(in the rows, 128 means zero)
Each path is a new rotation, seen through one point. The rows after it are directions, each followed by how far the rotation turns it, in degrees a step (0 if it stays put).
Each turn is a multiple of 5 degrees from 10 to 175, or 0.
Each row of a path follows its step; steps can be skipped.
path 1
step 0: [128 113 133 131 122 119 108 130 125 137 121 134 124 119 125 134 134 126
 138 137 123 127 134 124 119 114 125 114 120]
step 1: [131 135 119 131 123 123 129 127 140 115 120 116 141 130 135 124 135 129
 130 128 120 121 121 131 124 111 131 147 131]
step 2: [118 122 116 127 130 130 128 115 120 120 143 134 132 122 132 128 134 125
 131 113 124 116 137 132 122 136 117 118 119]
step 3: [126 121 137 140 117 128 123 132 130 134 110 125 126 117 127 133 136 109
 135 139 130 126 126 136 125 118 124 118 125]
step 4: [125 135 128 127 123 111 129 124 137 117 140 123 139 139 141 130 130 128
 133 124 130 121 128 127 131 109 121 141 131]
step 5: [121 117 115 131 133 126 118 120 128 123 134 135 123 111 123 135 138 126
 123 117 130 111 135 138 127 139 128 123 131]
step 6: [139 118 135 144 124 123 125 129 135 126 115 125 127 133 132 128 131 118
 142 139 122 130 128 139 136 122 120 124 111]
step 7: [122 127 127 116 132 122 127 117 141 132 133 123 133 131 143 125 131 131
 134 121 128 108 129 116 125 111 126 132 136]
step 8: [120 132 116 137 122 126 122 124 131 117 123 139 130 109 121 139 131 130
 137 128 123 116 126 132 128 146 120 128 127]
step 9: [135 109 144 135 135 124 136 126 126 122 127 121 140 128 129 130 135 124
 141 135 125 129 124 136 129 113 123 122 116]
step 10: [131 131 114 119 127 124 134 125 142 132 124 126 125 125 139 127 137 123
 129 113 135 117 123 122 127 118 113 129 143]
step 11: [118 126 129 139 122 115 122 123 131 121 136 138 129 125 131 135 137 129
 137 137 133 120 121 137 122 151 127 124 122]
Speeds:
[128 128 130 126 130 122 129 132 128 129 126 123 124 125 131 126 129 124
 129 129 123 132 126 123 132 122 129 126 127]
120
[128 130 132 130 128 129 129 129 127 126 133 128 129 129 131 121 126 127
 133 131 125 128 123 136 129 127 130 133 127]
140
[123 127 124 123 130 129 126 134 128 133 131 134 127 124 132 129 130 126
 130 127 124 130 130 131 129 132 125 130 129]
130
path 2
step 0: [118 130 119 121 123 112 133 121 123 131 135 134 124 132 128 124 142 136
 139 126 126 121 119 132 122 134 119 131 123]
step 1: [129 128 134 120 130 119 126 116 130 127 133 128 122 135 129 130 137 126
 136 120 128 110 118 130 123 142 121 134 122]
step 2: [135 124 138 133 132 123 126 117 131 130 131 125 123 136 127 132 123 122
 135 125 131 116 121 146 129 134 126 137 115]
step 3: [134 117 131 139 138 126 121 129 125 132 128 126 127 135 134 125 117 131
 136 137 128 124 115 142 128 128 125 134 116]
step 4: [133 128 126 134 139 119 120 129 115 129 125 128 132 133 144 128 121 135
 143 139 127 131 125 129 126 126 128 125 115]
step 5: [130 133 126 127 132 123 133 122 119 121 129 128 138 127 149 133 137 137
 142 132 128 134 128 132 121 122 125 128 121]
step 6: [130 139 125 131 130 132 139 125 132 121 137 130 125 127 144 131 144 133
 141 130 136 129 127 129 120 130 127 140 123]
step 7: [137 142 124 136 122 121 136 130 133 128 139 129 116 123 132 121 140 125
 137 131 131 122 123 139 124 137 125 136 124]
step 8: [137 131 128 136 125 117 120 135 129 126 136 124 122 131 135 118 141 121
 129 131 123 113 118 140 130 135 127 129 129]
step 9: [131 122 132 137 123 117 114 131 124 129 130 122 125 142 137 133 138 120
 135 132 119 115 130 136 130 126 132 131 127]
step 10: [133 116 133 134 119 128 124 128 124 128 124 124 125 138 135 141 131 128
 141 139 115 123 127 134 121 118 123 134 126]
step 11: [143 128 131 129 124 135 127 126 123 117 122 128 118 132 137 136 124 131
 139 142 122 127 122 120 119 123 121 133 121]
Speeds:
[131 123 130 129 128 129 122 125 126 125 127 126 129 131 123 130 123 126
 131 126 124 130 127 127 131 129 121 131 125]
45
[125 130 127 125 124 126 125 125 133 128 124 135 133 128 128 129 131 129
 130 132 125 130 127 123 125 123 129 131 125]
65
[132 128 129 125 130 134 134 127 136 128 132 130 126 128 128 130 125 124
 127 131 124 128 130 129 124 129 127 128 124]
80
